One turn moves each row of this set onto another row. After a few examples, where does it send each row asked below?
J_64: [-0.93, +0.61, -0.22, +0.00, -1.15, +0.80, -0.33, -2.71, -0.75, -1.22, -0.40, -0.51, +1.28, +4.05, -0.96, +0.40, +0.34, -1.48, +0.44, +1.88, -0.72, -2.97, +2.27, -0.62, -0.73, -0.10, +1.46]
J_268: [+1.96, +2.56, -0.58, -1.47, +0.64, +1.82, +0.04, -1.22, -0.23, -0.54, +2.53, -0.65, -1.97, -1.06, +1.92, +0.75, +1.85, +1.37, +2.78, -0.52, -2.40, +1.03, +0.63, +0.34, +0.12, -0.32, +0.20]
J_803: [+0.91, +0.16, -2.14, +0.57, -0.21, -1.83, -0.81, -0.74, -0.76, -1.89, +0.91, -3.39, +2.35, -0.09, -1.13, +0.65, +0.29, +0.19, +2.70, +2.82, -1.18, +0.95, -1.43, -0.50, -0.90, +2.55, +3.59]
J_298: [-0.84, +0.78, +1.24, +0.08, +1.14, +0.16, -1.10, -2.88, -1.58, -1.75, +1.25, -0.53, +1.42, +1.29, -1.56, -0.59, -1.04, -0.09, +1.25, +2.09, -0.01, -1.54, +3.40, +0.24, +0.77, -1.11, +1.38]
J_425: [-0.92, +0.11, -0.62, -0.67, +1.83, +2.95, -1.42, -3.30, -1.19, +0.23, -1.07, +0.51, +1.15, -0.10, -0.72, -0.73, -1.46, +0.50, +0.76, +0.81, -2.62, -1.44, +2.56, +0.90, +1.47, -0.25, +1.26]
J_623: [+0.98, +0.96, +1.09, -0.39, -0.50, +0.42, -0.39, -3.77, +1.03, -0.23, +0.96, -0.42, -0.76, +2.69, -1.09, +2.46, +2.27, +1.88, +0.24, -1.38, -2.56, +0.22, -1.24, +1.09, +1.16, -1.60, +1.61]
J_119: [+0.12, +2.78, -2.68, -0.77, -2.82, +2.13, +0.94, -0.20, -0.72, -1.84, +0.11, -0.75, +0.81, +0.72, +1.84, +1.04, +0.07, -0.22, +1.97, +1.11, -1.66, -1.37, -1.02, +0.52, -0.61, +2.99, +0.75]
J_325: [+0.28, -1.29, -1.09, -2.21, +2.06, -0.33, -1.62, -2.86, -1.96, +0.23, -0.81, -2.06, +0.87, -0.34, +1.54, +2.34, -0.60, +1.06, +0.73, -0.81, -3.19, -0.30, -1.11, -0.37, +0.67, +1.81, +0.97]
J_255: [+1.60, -0.45, +1.18, -2.33, -1.95, +0.87, +0.60, -2.28, -0.36, -1.80, +0.51, +0.34, -0.99, +2.59, +0.01, +3.31, +0.11, +0.24, +0.02, +1.73, -0.47, +1.68, +0.82, -1.41, -0.69, -1.08, -1.22]
J_564: [+1.52, +2.45, -1.04, -1.01, -1.03, +0.08, +0.33, -1.87, -1.08, -0.96, +1.47, -1.39, +2.47, -0.94, -2.25, +2.24, -2.84, +2.75, +0.97, +0.57, -1.40, +1.59, +1.37, -2.65, +1.51, -0.33, -0.08]
J_430: [+0.01, +2.81, +0.75, -1.57, +0.44, +1.96, -1.28, -3.51, +0.06, -2.10, +1.49, -2.73, +2.80, -1.02, +0.26, +1.43, -2.79, +1.57, -0.41, +0.37, -2.03, +1.57, -0.48, -1.47, +0.34, +1.36, -0.17]
J_263: [+0.03, +0.67, +3.17, -2.99, -1.72, +1.65, -0.47, -2.54, +0.44, -0.94, +1.83, -0.34, -0.41, +0.87, -1.80, +0.62, +0.15, +1.10, -0.27, +2.17, -0.84, +2.58, +0.94, +1.47, +0.01, -1.69, +0.69]
J_760: [+1.65, -2.63, -2.10, +0.71, +0.40, +0.50, -0.93, -1.64, -0.76, -1.38, -0.15, +0.85, +0.63, -1.36, -0.53, +2.52, -1.52, +0.30, +1.27, +1.11, -1.48, +2.85, +1.21, -2.22, +0.15, -0.34, +0.23]
J_409: [+0.39, -0.03, -0.52, +0.12, -4.43, -0.49, -1.14, -1.44, +2.16, -2.09, -1.57, +0.57, +2.10, +0.85, -2.13, -0.03, +0.91, +0.73, +0.95, +1.22, -1.16, -0.99, +0.66, +0.93, -0.68, -0.79, +1.94]
J_321: [+1.08, +2.01, +0.44, -1.88, +0.05, +0.00, +1.10, -1.60, -0.30, +0.07, +0.68, +0.20, -2.80, +1.60, +0.35, +0.22, +1.06, -0.80, +0.45, -1.26, -1.65, -1.04, -1.08, -1.86, +0.75, -0.72, +0.19]
J_589: [+2.00, +1.43, -1.02, -1.73, -1.86, +2.95, +1.36, +0.36, +0.69, -2.30, -0.10, +0.95, +0.61, -0.95, -2.50, -0.98, +0.92, +1.29, +1.38, +2.01, -3.02, -0.62, +1.01, -0.96, -0.15, +1.12, +1.54]
J_946: [+1.70, -0.66, -1.69, +1.14, +0.07, +1.79, -1.34, +0.82, +0.04, -1.44, +1.40, -0.03, +1.07, -2.22, -1.03, +1.85, -0.04, +1.06, +1.71, +1.29, -2.69, +3.42, +0.96, -1.12, +1.06, +1.59, +2.63]
J_454: [-0.07, -2.30, -1.48, -0.04, +2.19, +0.47, -0.90, -2.55, -0.37, -0.49, -1.54, +0.50, +1.94, -0.99, +0.43, +1.16, -0.63, +1.51, +0.87, +0.43, -4.60, +0.86, +1.83, -0.64, -0.21, -1.15, +1.87]
J_867: [-1.20, +0.61, -0.94, -0.43, -3.16, +1.13, +1.92, -0.59, +1.57, -0.57, -0.99, -1.98, +1.73, +1.60, +1.26, +1.15, +1.11, +0.52, -0.80, +0.47, -3.08, +0.43, -1.34, +1.41, -1.65, +1.26, +2.34]
J_443: [-0.49, +1.05, -0.85, -0.42, -2.45, +1.19, +1.23, -1.88, +0.24, -0.20, -1.21, -1.91, +1.59, +3.27, +0.26, +1.26, +1.10, -1.56, -1.58, +1.02, -2.68, -1.18, +0.17, -0.11, -2.00, +0.12, +2.89]
J_404: [-0.25, +1.04, -0.10, -0.80, +0.64, -0.80, -0.18, -3.29, +1.31, -0.63, +0.91, -3.95, +2.41, +0.22, +1.88, -0.33, -2.17, +1.50, -0.37, +2.70, -1.40, +0.29, +0.03, -1.99, -0.10, -0.83, -0.10]
J_216: [+0.98, +2.38, -0.56, -1.49, -2.59, +2.40, +2.03, +1.43, +0.37, -2.41, +0.84, +0.51, +0.33, +0.31, -1.46, +0.00, +0.26, +0.48, +1.12, +1.29, -1.85, -0.75, -1.78, -0.38, +1.16, +1.97, +1.63]
J_970: [+0.27, +1.33, -0.53, -1.18, +2.02, +0.25, -1.91, -0.97, -2.15, +0.77, +1.03, -1.36, +0.21, -1.12, +0.19, +1.05, -0.58, +2.38, +1.40, +0.27, -1.77, -0.74, +1.33, +0.81, +3.45, +1.28, +2.01]
J_358: [+0.56, +1.13, +0.27, -2.12, -1.43, -0.74, +0.01, -1.48, +0.38, -0.61, +0.54, -0.35, +3.71, -0.70, -0.31, +1.09, -2.29, +1.59, +0.92, +0.01, -3.65, +1.93, +0.41, -1.23, +0.84, -3.79, +1.32]
J_199: [+0.50, +1.39, -0.74, +0.14, +0.18, +2.89, -0.34, +0.32, +2.11, -0.89, +1.21, -1.59, +2.46, -0.95, -0.57, +1.70, +1.48, +1.34, +0.72, +1.34, -3.25, +1.98, -0.69, +0.31, +0.77, +1.27, +4.69]
J_226: [+2.12, +0.46, -0.39, -1.56, -0.82, -0.83, -0.77, -4.04, -0.05, -1.33, +1.72, -0.55, -1.32, -0.45, -1.77, -0.28, +1.75, +2.62, +3.31, +0.40, -1.95, +0.20, -0.98, +1.23, -0.50, -0.85, +0.09]
J_113: [+0.86, -1.12, -1.49, -0.44, -0.36, +1.45, +0.09, -0.58, +0.76, -1.15, -0.56, +1.20, +1.29, -1.26, -1.62, -0.54, +0.90, +2.61, +1.58, +1.96, -4.93, +0.90, +2.41, -0.40, -0.62, -0.60, +2.30]
J_684: [+0.14, +2.45, -2.04, -0.64, -1.69, +1.37, -1.47, -0.41, -1.07, -1.65, +0.27, -0.91, +0.85, +0.72, +1.91, +0.66, -0.43, -3.33, +1.60, +1.39, -0.64, -0.98, -1.11, -1.01, -0.71, +2.22, +1.72]
J_49: [+0.61, -0.79, -0.33, -0.13, +0.89, +0.78, -0.61, -0.72, -1.61, -1.94, +2.31, -2.86, +1.40, -0.36, -0.97, +1.38, -0.45, -1.97, +0.73, +1.38, -1.79, +2.50, -1.06, -1.83, -1.12, +2.84, +2.72]
J_167: [-0.98, +1.76, -0.38, -0.75, -1.19, +1.66, +1.35, -0.47, +1.53, -1.05, +1.73, -1.91, +2.57, +0.55, -0.75, +1.58, +1.25, +1.24, +0.50, +1.28, -3.31, +0.15, -2.90, +1.03, +0.32, +1.04, +4.35]
J_796: [-1.39, +0.23, -0.09, -0.03, -0.34, -0.14, -1.79, -1.82, +0.03, -1.11, +1.99, -2.04, +1.64, +1.29, +0.53, +0.95, -0.30, -3.92, +0.74, +1.40, +0.46, -0.57, -0.20, -1.75, -0.94, +0.40, +2.35]
J_569: [+1.69, +1.21, +0.22, +0.04, -0.76, +0.03, -0.85, -1.87, -0.41, -1.81, -0.86, -1.45, +2.22, +2.61, +2.19, +0.08, -3.07, +1.06, +0.79, +2.09, -0.96, -0.10, +0.93, -0.64, +2.22, -1.26, -0.96]
J_856: [-0.74, -0.08, -0.30, -0.72, -1.83, +2.84, -1.63, -2.88, +1.26, -0.83, -1.63, +1.68, +1.53, +1.48, -1.53, -0.53, +0.47, +0.72, +0.91, +1.21, -3.08, -1.29, +2.07, +1.44, -0.09, -0.83, +1.54]
J_585: [-0.17, +1.60, +1.92, -2.49, +0.78, -0.88, -0.52, -0.98, -0.80, -0.46, +2.67, -1.22, +0.12, -1.02, -1.25, -0.86, +0.34, +2.50, +1.12, +2.20, -1.84, +0.32, +2.25, +1.01, +1.31, -1.51, +2.23]
J_17: [+0.95, -0.97, +1.07, -0.85, +0.65, +2.36, -0.06, -2.00, -1.42, -2.85, +1.83, -0.27, +0.54, -0.09, -0.77, +2.29, -1.49, -1.95, -0.27, +1.14, -1.35, +3.32, +0.44, -2.09, -1.23, +0.17, +0.41]
J_371: [+0.77, -2.09, -1.33, -2.14, -0.43, -1.28, -1.06, -2.75, +0.30, -0.32, -0.59, -0.37, +0.02, +0.35, +2.25, +3.42, -0.11, -0.21, +0.88, +0.51, -1.11, +0.60, -0.98, -2.24, -0.75, -0.88, -0.66]
J_608: [+0.94, +0.25, +0.93, -0.99, -0.42, -2.93, -1.49, -2.00, -0.50, -1.14, +0.05, -1.46, -1.50, +0.33, +0.36, -0.62, +0.39, -0.25, +2.30, -1.80, -0.23, +1.11, -1.63, +0.53, -0.14, +0.57, +0.35]
J_748: [+1.37, +0.49, +0.42, -2.47, -1.26, +2.20, +0.55, -2.56, -1.15, +0.23, -1.36, -1.10, +2.40, +1.73, -0.11, -0.65, -3.44, +0.54, +0.05, +1.10, -3.59, +1.28, -0.51, +0.06, +1.34, -1.77, -0.16]
J_830: [-0.24, +1.29, -2.68, +0.04, -2.20, -2.00, +0.16, -0.82, +0.16, -1.94, +1.27, -1.91, +2.25, +0.07, -0.29, +0.97, +0.63, +1.46, +3.31, +2.33, -1.04, -1.22, -1.80, +0.76, -0.49, +1.44, +2.67]
J_553: [+0.25, -0.07, -0.68, -0.01, -4.26, -2.11, +1.04, +0.83, +1.83, -2.56, -0.60, -0.20, +1.42, +0.49, -1.00, -0.16, +0.67, +1.38, +1.47, +1.35, -0.93, +0.00, -1.02, +0.54, -0.50, +0.56, +1.77]
J_312: [+1.20, +0.68, +0.20, +0.14, +0.83, -0.33, +0.30, -1.90, -0.52, +0.82, +0.87, -3.69, -1.16, +1.26, +0.86, +1.53, +1.60, +1.70, +0.82, -1.50, -1.77, +2.87, -0.11, +1.36, +0.02, +0.83, +1.74]
J_42: [-1.36, -0.29, +1.92, -0.38, +0.63, +0.74, -0.62, -2.97, +0.27, -0.97, +2.91, -1.84, +1.26, +0.45, -1.30, +0.76, -0.75, -1.97, -0.42, +2.07, +0.34, +1.47, +1.43, -0.83, -0.73, -1.96, +1.98]

J_553 -> J_867
J_684 -> J_803
J_325 -> J_970
Now these:
J_564 -> J_358
J_608 -> J_312
J_17 -> J_760
J_856 -> J_64

